In the rows, zero is written as 128.
Named moves (each a turn or a mirror), then the moves between two rows, first move first; the first pair answered
move J81:
[125 167 142 137 156 109  87 100 137  88 136 122 165 135 134 134  92 122
 102 155 137 136  97 117 144 101 155 135 154  85 136 120 106 124  75 197
 133 115 131  56  91 138  90  79  96]  ->  [142 183 145 117 162 117  76 105 147 102 116  87 162 127 134 143 123  74
 105 159 149 106 118 100 127 112 160 156 179  84 131 115 106 165  94 164
 140 123 110  71 108 117  93  91 113]
[ 93 120 141 157 149 128 169 111  95  89 151 161 139 129 143 114 101 203
 113 112 114 143 122 125 197 117 110 146 107 126 124 108 162  82 142 139
 145  92 146 133 122 125 153 130 125]  ->  [119 146 142 122 158 141 153 120 110 117 113  98 135 120 148 132 154 113
 113 116 136  88 162  91 163 138 119 181 154 119 116 105 165 154 179  83
 158 101 101 164 150  95 159 155 154]
[135 152 132  68 189  80  82 109 199 155  67  82 179 141 115 189 157 148
  97  97 125 115 169  88 142  89 108 119 123 132  87 165 145 173 195  79
 160 105  74 191 120 112  71 130 164]  ->  [105 120 131 105 176  64 102  95 183 126 107 147 183 154 110 169 100 249
  98  91 103 174 122 125 177  66 101  77  76 138  96 169 143  90 155 145
 146 100 121 162  91 147  65 102 133]
move J845:
[102  85 123 129  98 133 121 128  94 141 150  96 132 111 120 116  60 145
 198 119 141  86 173 108 191 126 112 108 123 127 152 102 130 135 161 138
 168 174 104 136 147 119 135 132 109]  ->  [112  92 118 129 104 136 108 134 112 152 134  79 139 102 106 121  54 122
 190 117 148  83 178 106 164 129 123 111 120 123 150 108 110 156 161 141
 175 165  87 139 139 119 111 133 113]
[122 132 107 151 141 122  88 139 135 120 130  95 153 104  77 110  69 131
 134 120 127 128 160 150  93 129 147 115 121 132 111 157  63 149 140 152
 164 127  87 117 137 177  81 125 121]  ->  [127 130 102 154 126 110  90 143 129 118 143 123 152 114  96 116  65 154
 135 126 123 153 124 164 106 120 142 106  88 130 118 163  63 121 104 167
 147 130 109 111 123 183  76 106 125]
[185  98 121 132 103 124 172 136 157  86  93 164 130 125 149 123 132 115
 104 136 122 168 106  97 106 127 151 102 118 177 156 112 155 126 108 121
  75 159 118 131 101 136 129 112  82]  ->  [173  91 127 129 101 127 180 132 148  80  98 163 124 125 147 119 142 121
 103 133 121 160 117  95 121 129 144 101 131 179 153 106 167 121 119 113
  74 160 118 131 105 134 141 116  74]
move J253:
[140 118 122 102  83 172 121 154 120  83 163  82 103 186 165  70 181  38
 146 117 137 127 112  86 147 157 109 139 145 159 148 124 123 150 186  30
 103 112 110 175 176  90 189 145 140]  ->  [140 118 124 104  83 172 120 152 120  84 164  81 103 187 166  70 182  39
 144 116 136 127 115  86 149 156 107 140 142 157 146 125 128 149 187  29
 104 112 109 176 177  91 190 144 138]
[113 110 134 121 105 148 137 137 114  95 132 112 114 111 139 119 119 130
 143 136 117 114 168 100 165 129 104 143 147 137 143 103 175 136 150 118
  79 115 128 148 144  94 163 128 129]  ->  [135 122 127 116 116 149 117 148 137 109 112  86 125 101 128 130 118  94
 139 136 128 106 175  94 127 127 120 154 148 130 142 111 149 166 153 116
  88 108 112 155 140  90 138 134 145]
[134 142 149  88  70 155 101 159  95 149  93 116 128 137 139 173 136 111
 137 113 138 134 135  78 169 127  81 135 119 117 140 125 128 116  46 111
  83 151 151 217 186 106 137 143 150]  ->  [135 144 148  86  71 158 101 159 101 148  87 110 129 134 138 175 138 105
 139 110 141 131 137  76 162 126  84 136 116 116 136 127 124 122  47 109
  85 150 146 222 186 104 135 144 154]
[103 142 171 104 147 142  96 116 164 124 101 125  61  88 122 167 124  95
 166 121 114 155 146 155 138 137 210 157 204 116 123  90 100 160 160  99
 124 127  87 101 134  45  72 150 172]  ->  [ 69 123 180 111 129 135 126 100 124 101 134 165  43 106 140 151 127 155
 178 116  97 163 131 164 203 137 186 140 199 131 122  77 146 111 157 106
 106 139 116  91 139  53 117 143 150]
move J820:
[134 111 127 145 154 196 143 147 160 147 129 102 104  99 106 152 121  58
 174 135 144  67  67  89 113  94 129 168 122 124 153 123 125 125 156 147
 177 108 120 147 160  98 106 131 134]  ->  [120  96 126 163 141 186 151 142 148 137 150 142 104 108 108 147  91 111
 174 134 130 103  33 110 132  78 126 142  84 125 164 123 122  79 121 182
 163 105 150 132 142 119 102 111 122]
[155 128 131 143 168 111 142  58 109 162  48 151  74 151 158 109 170 110
 142 197 130 121 158 129 177 127 127 132 138 122 140 119 166 139  36 133
 162 137 145 160 122 176 183 147 119]  ->  [160 126 127 155 200 121 124  62 135 164  30 128  96 128 114 104 135  94
 131 188 143 120 184 128 136 123 149 136 148 114 136 130 130 165  55 152
 192 116 122 155 113 186 143 153 111]
[114 130 121 111 148 144 136 148  95 108 138 133 140 128 112 126 151 107
 152 137 128 130 152 139 145 142 173 132 141 102  90 131 123 139 120 187
 135 107 142 108 135 142 115 132 118]  ->  [114 129 123 110 139 139 142 146  87 107 147 141 133 133 128 129 156 112
 154 139 122 130 143 141 159 145 166 129 134 104  93 127 136 130 114 182
 123 113 154 111 139 137 129 129 120]

(two moves a pair)
[ 64 108  74 144 119  91 145 141 139 130 125 175  83 162 178 114 122 176
 105 142 115 157 110 122 160 116 141  81 104 118 132  99 154 114 107  87
  83 124 155 148 148 128 185 119 131]  ->  [ 61 115  75 140 153 111 132 140 155 135  98 118  94 131 137 105 125 120
 100 134 132 113 179  95 123 131 156 102 167 113 116  96 148 175 174  62
 120 113 105 155 167 116 178 144 127]
J845 then J845
[134 120 130 152 108 101 140 121 124 120 132 181 149 136 143 122 131 164
 144 120 108 149 107 118 162 122 135  93  96 142 138 146 145 104  97 149
 103 143 160 129 111 117 118 109 134]  ->  [124 116 130 153 112 103 144 118 117 114 132 181 144 137 142 114 132 171
 144 117 106 143 116 114 171 126 131  88 110 145 136 143 155 102 112 146
 105 143 158 125 119 116 129 111 126]
J820 then J81
[126 158 117 126 158 162 119 113 128 156 116 115 129 105 118 147 166  98
 188 121 120 103 146  99 149 176 163 127 202  76 102 114 167 151 121  91
 187 154  90 130 119 152 118 142 112]  ->  [166 165 100 130 143 148 105 129 145 173 116 137 138 113 138 169 143 101
 181 129 118 145  89 121 123 161 181 119 134  69 115 131 123 134  57 122
 169 148 112 128  87 164  72 120 139]
J845 then J845
[126  78 115 101 135 110 165 156  64 129 177 199 117 115 132 117 103 140
 110 143 132 155 111 161 220 116 130 144  80 130 156 109 157  26  83 145
 140 135 111  68  84 159 149  90 133]  ->  [163 104 110  84 181 130 125 171 113 162 116 102 143  73  82 129 114  24
  95 143 167  97 191 124 129 133 166 184 138 121 141 117 115 133 144 108
 187 119  38  87  98 140 102 122 155]
J845 then J253
[ 92 120 154 149 160 126 125 123  99 121 139 130 137 127  95 104 125 149
 120 126 141 129 144 136 142 144 117 130 191 111 124  93 139 128 157 117
 142 127 113 119 153 146 169 146 104]  ->  [ 95 114 148 163 162 123 117 125 109 122 139 146 147 120  83 100  96 168
 116 126 140 152 129 151 126 132 125 120 168 105 131  99 116 114 140 145
 147 116 125 108 134 158 144 134 101]
J253 then J81
[136 140 131 109 142 126 128 128 128 148 128 122 133 126 143 156 146 100
 146 137 103 120 152 113 140 134 134 155 149 116 101 125 143 150 121  92
 114 115 111 130 140 100 129 130 154]  ->  [114 126 129 122 133 124 143 120 109 130 146 158 130 136 151 143 136 146
 153 136  88 139 135 125 172 123 123 137 138 121 102 118 157 110 111 109
 106 118 137 119 135 111 143 121 138]
J253 then J81
[152 150 152  91 120 104 133 144 153 111 167 104 125  96 144 113 170  87
 138 144 149 153 104 107 109 133 106 159 156 112 133 139 111 136 121  98
 121 125 132 115  98 125  94 142 180]  ->  [143 150 156  87 115 107 139 141 144 107 171 109 119 100 149 111 179  94
 141 145 144 150 105 100 121 136 102 160 161 114 133 135 128 133 127  90
 117 128 133 115 103 122 108 143 179]
J81 then J820
[ 87 113 129 165 137 150 156 102  97  83 152 177 107 126 150 113 142 173
 130 126 129  95 137 132 178 154 122 108 148 129 133 101 149  95 162 128
 112 138 136 147 128 121 163 108  97]  ->  [ 87 106 123 188 161 152 141 102 120  80 143 171 128 103 109 105  97 175
 123 122 133 108 150 138 144 145 139 100 144 126 134 110 113 102 170 160
 132 118 123 135 114 135 119 107  85]
J820 then J820
[160 141 153 129 109  89  83 178 111 189 136 138 110  99 139  90  73  84
 103 149 131 138  78  98 108 106 123 137  90 240 108 110 123  76 155 191
 121 141 141 100 184 166 106  87 157]  ->  [137 132 163 131 105  91 102 168  92 175 149 152 101 105 145  80  83 109
 112 144 122 128  81  97 143 112 111 131 105 247 104  99 153  60 168 182
 117 149 146  96 194 164 136  87 141]
J253 then J845
[134 135 145  68 111 137 152 120 107 105 107 140 115 146 194 140 209 112
 140 129 134 120 122  96 142 143  94 123 135 137 135 114 162 117 106  87
 102 163 142 148 159 129 183 139 171]  ->  [124 118 136 101 108 126 151 119 111  90 126 184 129 146 178 133 149 174
 135 124 122 173  82 125 139 119 102  95  88 135 145 130 129  68  68 151
 100 147 173 124 122 161 146 117 153]
J253 then J81
[158 142 113 123 144 116 105 142 165 146  87  89 146 101 103 136 107  82
 119 124 136 126 152 119  78 127 140 153 122 105 124 151  68 171 118 145
 152 128  99 141 117 129  85 124 146]  ->  [161 152 128  85 106 109 130 138 129 150 102 100 112 132 170 153 184  73
 138 132 131 102 127 114 136 141 107 163 131 112 126 133 131 158 109  88
 113 161 113 157 146  98 155 127 167]
J820 then J820
[145 126 112 116  98 123 122 120 114 118 132 136 116 141 150 127 162 120
 131 112 135 147 100 137 128 119 124 136 118 122 135 128 135 116 110 109
 112 127 140 140 138 126 138 119 133]  ->  [122 116 119 124 104 126 132 110 107 104 137 139 116 139 136 111 153 138
 134 105 131 144 117 133 142 121 118 130 136 128 132 123 149 106 132 114
 121 127 141 134 141 132 152 125 111]
J820 then J253
[142 121 111 158 144 137 110  82 121  84 134  98 103 117 154  82 124 187
 126 101 139  73 208  99 153 186 119  71 127 163  82  90 119 127 177 122
 158 132  95 128 183 185 133 170  84]  ->  [153 117 100 176 147 134  98  87 138  86 134 112 118 109 138  85  83 200
 121  99 139 105 185 114 126 172 131  60  92 157  89 103  83 117 151 160
 164 115 104 116 158 206  91 155  86]
J845 then J81
[108 122 130 149 140 134  98 126 131 119 132 108 110 108 123 129 115 132
 138 106 125 105 144 112 134 135 148 109 139 110 122 131 118 125 162 132
 148 140 110 107  97 155 137 100 150]  ->  [123 130 125 142 138 132  92 131 138 129 123 100 112 109 132 139 119 118
 139 108 132 106 132 112 125 137 154 114 125 108 125 135 107 134 146 131
 149 142 110 109  92 153 125 100 168]
J820 then J253
[ 98 115 123 129 112 120 135 116 113 122 138 145 109 144 142 113 122 150
 131 135 127 123 115 127 148 124 117 112 132 134 123 117 160 104 104 103
 127 131 155 131 152 131 146 129 114]  ->  [100 108 117 149 133 126 123 119 131 120 130 137 124 126 110 105  84 153
 121 133 130 136 125 134 116 117 134 107 129 131 121 129 127 112 109 135
 148 116 150 122 139 144 111 128 101]
J820 then J820
[127 110 186 104 154 127 155  97 114 122 165 157 130 196 137 126 118 134
 156 121 127 112 170 107 130 136 142 137 126  99 128 104 145 121 153  85
 162 136 113 149 127 120 157  84 137]  ->  [141 107 177 126 160 127 139 103 132 121 161 166 147 186 115 123  78 149
 146 118 128 141 158 119  99 123 161 126  95  93 132 118 106 109 132 126
 168 125 116 139 104 137 109  73 135]
J253 then J820
[154 182 144 135 108 119 129 174 135 186 125 113 101 133 144 155 131 130
 120 121 116 158 112 147 134 123 112 119 120 130 172 209  78 128  37 140
  93 150 164 107  94 110  65 136 161]  ->  [131 177 156 123  94 116 153 162 103 175 142 124  80 149 172 147 169 148
 132 123 106 144 113 142 183 132  85 119 137 136 168 194 126 113  46 114
  77 167 175 112 114  97 118 141 153]
J820 then J253
[119 119 126 139  85 123 108 110  97 125 135 173 108 160 158  95 144 167
 125 140 110 130 116 144 130 132  95 117 116 124 104 117 105  94 134 128
 117 111 182 139 129 138 166 141 166]  ->  [107 111 126 153 101 126 105 107 104 118 136 174 116 149 134  82 117 182
 119 133 111 137 130 147 119 130 103 110 120 122 101 118  93  96 144 147
 130 101 179 126 121 151 151 141 147]
J820 then J81
[114  82 149 156 143 147 128 103 128  83  95 148 142 144 134  79 106 198
 120  91 137 139 148 144 144  84  97 167 119 148 132 121 144 103 141 168
 126 156 165 141 137 155 125  99 104]  ->  [147  94 137 154 157 148 102 118 162 104  70 120 157 125 116  91  98 153
 108  96 148 138 158 141  88  81 120 179 112 138 133 130 101 141 137 173
 140 146 146 150 126 153  76 100 125]
J253 then J81
[151 163 136  94 131 156 127 148 116 177 111  86 113 120 130 108 137  78
 128 146 106 113 118 149 107 154 138 155 106 108 106 129 132 155 132 144
 157 151 112 138 147 162 111 118 164]  ->  [156 160 133  97 124 151 125 150 117 173 119 105 117 125 140 108 127  96
 123 147 102 131  91 160 109 145 139 148  79 107 112 135 123 135 107 158
 145 152 130 133 132 169  99 106 166]
J845 then J820
[141 109 102 134 133 142 132 141 139 107 145 143 124 165  93 135 114 169
 139 104 104 152  83 213 149  99 135 100 140 108  92 168 109 110  83 149
 129 115 179 125 114 157 136 119  98]  ->  [153 115  98 131 129 137 128 146 142 116 139 138 127 167  97 142 118 157
 137 106 101 155  79 214 140  97 136 100 133 109  92 169 103 112  71 148
 124 113 177 125 112 154 127 115 108]
J253 then J845
[194 135 135 132 146 127  93 127 168 156 139 142 103  84 137  98 141 106
 182  81 128 106  97 124  92 147 147 110 120 125 161 123 103  86 109 135
 164 112  99 159 119 144 121  93 135]  ->  [197 137 140 118 134 122  99 127 159 159 144 145  93  93 153 103 160 105
 188  84 126 103  90 122 105 147 141 114 122 127 162 119 121  82 103 123
 153 118 104 163 124 136 140  93 141]
J820 then J81
[109 121 137 159 124 127 147 156 157 104 114 119 108 105 130 126 124 159
 145 112 154 123 119 163  82 115 110 122 100 132 139 135 105 110 108 166
 146 118 112 151 102 178  83 140 146]  ->  [111 122 137 148 107 122 156 155 143 106 122 132  99 123 155 132 144 166
 149 113 149 126  99 169 103 116 102 122  91 134 144 135 120  96  92 156
 130 129 127 157 106 173 104 132 155]
J81 then J820
[156 151 136 118  78 157  81 115 135 132 106 151 101 143 183 139 171 120
 128 145 142 120  94 138 104 112  84 123 118 121 109 123 136 150 152 121
  85 166 114 161 158 105 176 133 157]  ->  [155 152 133 128 102 167  66 118 156 131  87 125 117 117 143 132 151  97
 118 137 149 111 130 130  72 116 102 128 138 119 102 127 111 181 182 129
 113 153  87 157 157 106 149 146 149]
J81 then J820
[144  99 133 155 116 141  92 145 132 165 113 181  92 150 139 143 148 138
 144 111 115 119 116  95 147 121  91 123 106 111 134 111 117 101  72 140
 173 137 141 112 122 157 103  80 113]  ->  [121  93 144 151 127 152 105 134 119 155 112 167  85 147 129 127 162 136
 148 109 116  88 152  80 166 128  82 128 147 122 126 100 143 114 116 117
 183 141 127 116 143 152 136 100  94]
J845 then J845
[115 104 124 113  91 136  83 124 171  89 125 122  90 110 105 157 160 125
 143  66 128 142  99 149 171  69 127 113 104 110 200 122 178 120 127 115
 131 100 116 120 152 167 131 103 128]  ->  [113 106 127 113 105 145  78 122 182  90 119 104  97 102  87 154 156 113
 138  63 135 130 124 141 159  73 135 119 125 110 196 120 173 136 149 112
 146  96 102 120 159 164 127 113 121]
J845 then J820
[108 131 137 141 126 138 111 160 176 130 134 124 124 107 140 122 136 128
 122 129 145 145 103 123 131 137 127 126 130 164 156 115 100  95 122 101
  82 123 159 124  71 156 115 138 100]  ->  [116 137 136 134 125 136 108 164 178 138 127 119 122 111 147 127 151 110
 121 131 146 137 103 121 125 140 125 135 132 163 155 115 106 107 123  91
  82 128 156 130  74 147 118 141 106]
J81 then J845
[136 166 125 147 151 120 115 160 140 150 131 104 157 124 133 158 107 118
 109 157 132 144 162 147 132 137 165 130 119 113 129 153 105 137 131 131
 137 103 106 146 132 140 108 147 139]  ->  [112 153 134 143 129 116 144 149 106 135 156 138 138 144 161 150 126 162
 121 155 118 149 145 156 187 137 139 117 117 124 129 140 146  99 123 121
 116 113 132 144 143 143 154 143 127]
J820 then J845
[ 87 120 135 117 121 140 169 118 134 138 147 101 151 109 111 137 147 116
 126 122 131 108 180 154 139 141 121 118 164 157  96 112 131 176 178 126
 142 123  94 160 166 139 169 154 118]  ->  [ 92 109 123 146 133 138 152 125 155 135 147 116 174  98  81 134  95 140
 114 120 131 144 164 171 107 127 136 103 129 151 102 130  86 158 152 176
 153 105 103 146 137 162 118 141 112]
J820 then J253
[126 128 134 129 143  88 173 150 133 138 155 106 127  94  90 128 112 140
 140 157 113 149 144 138 135 150 143 117 150 140 140 150 120 153 157 150
 146 119 104 154 131 117 146 119 136]  ->  [120 127 136 129 134  83 182 147 127 133 166 120 122 102 103 127 117 154
 143 158 107 155 137 140 151 150 134 112 144 145 143 145 133 139 149 147
 137 124 115 152 129 117 160 114 132]
J253 then J820
[158 126 150 129 122  95 113 165 136 108 117 125 135 141 121 140 119 127
 116 153 145 137  98 150 146  97 148 105 116 123 138 144 108  86 128 159
 100 109 129 126 110 140  85 131 129]  ->  [126 112 164 129 121 103 136 147 111  90 131 127 120 149 126 124 134 150
 121 148 142 117 120 143 187 104 128 104 148 132 133 130 150  78 154 144
  99 117 130 129 132 134 131 142 107]
J845 then J845
[143  90 159 128  97 129 159 135  81 114 153 202  86 162 132 144 159 206
 130  99 145 115 121  91 184 106 159 132  93 109  53  78 144  96 140 169
  81 129 178 176  93 129 163 159  73]  ->  [164  93 147 149 143 145 117 148 134 128 115 150 125 118  60 142 107 158
 109  93 168 111 168  85  93 102 202 144 108  94  48  94  75 155 170 196
 135  94 135 167  74 136  84 169  70]
J81 then J820
[137 117 134 167 139 135 149  92 140 100 127 166 121 138 124 105 105 150
 154 119 145 130 116 128 124 127 124 129 132 110 107 116 121 131 158 145
 124 141 132  83 111 144 114 126 108]  ->  [138 115 133 168 144 138 150  95 146 103 118 160 125 132 118 105 105 140
 153 117 148 122 127 125 118 132 124 132 140 108 104 115 117 142 170 143
 128 139 125  87 112 143 110 132 109]
J845 then J845
[187 161 108 114 137 125 110 153 164 178 103 102 146 112 143 152 129  74
 118 139 142 147  96 128  52 121 151 137  90 110 133 146  48 154  86 132
 128 112 129 123  94 114  71 133 189]  ->  [ 76 116 147 124 124 133 183 103  76 115 170 152 103 139 157  94 159 185
 141 119 113 122 133 124 196 137  90 115 158 143 121 102 181  81 150 106
 115 138 157 112 144 111 212 145 112]
J253 then J845
[129 147 107 130 123 111 151 133 115 151 120 125  99 149 156 125 139 110
 122 135 125 142 120 107 141 135 116 136 118 137 124 115 129 166 112 107
 141 138 139 148 109 101 124 113 162]  ->  [129 141 104 143 129 109 144 131 123 148 122 136 110 142 144 122 110 128
 116 135 124 159 115 118 127 123 125 127 103 135 127 126 110 152 102 134
 146 125 143 139  94 114 101 106 155]
J820 then J845
[116 120 138 120 123 129 143 111 136 128 135 142 122 124 151 144 140 141
 113 129 126 150 104 151 152 133 112 128 130 159 122 108 142 113 112 132
 110 132 151 137 134 125 147 127 146]  ->  [110 112 137 136 134 132 141 109 143 121 136 142 132 110 127 136 112 154
 107 122 126 160 116 157 138 127 121 121 128 156 116 113 126 111 122 154
 121 118 149 127 123 136 129 126 131]
J820 then J81
[147 140 106 106 111 108 100 128 136 116 121 150 176 180 142 131 133 187
 138 133 110 123  21 188 115 135 139 149  81 137 169 202 114  92  68 146
 124 124 118 175 101 140  85 110 159]  ->  [140 157 122  71 113 125 110 122 121 124 107 100 153 180 155 134 205 128
 147 133 120  52  76 151 136 163 123 182 152 146 154 185 165 143 129  70
 130 141  78 205 147 103 145 144 167]
J845 then J81
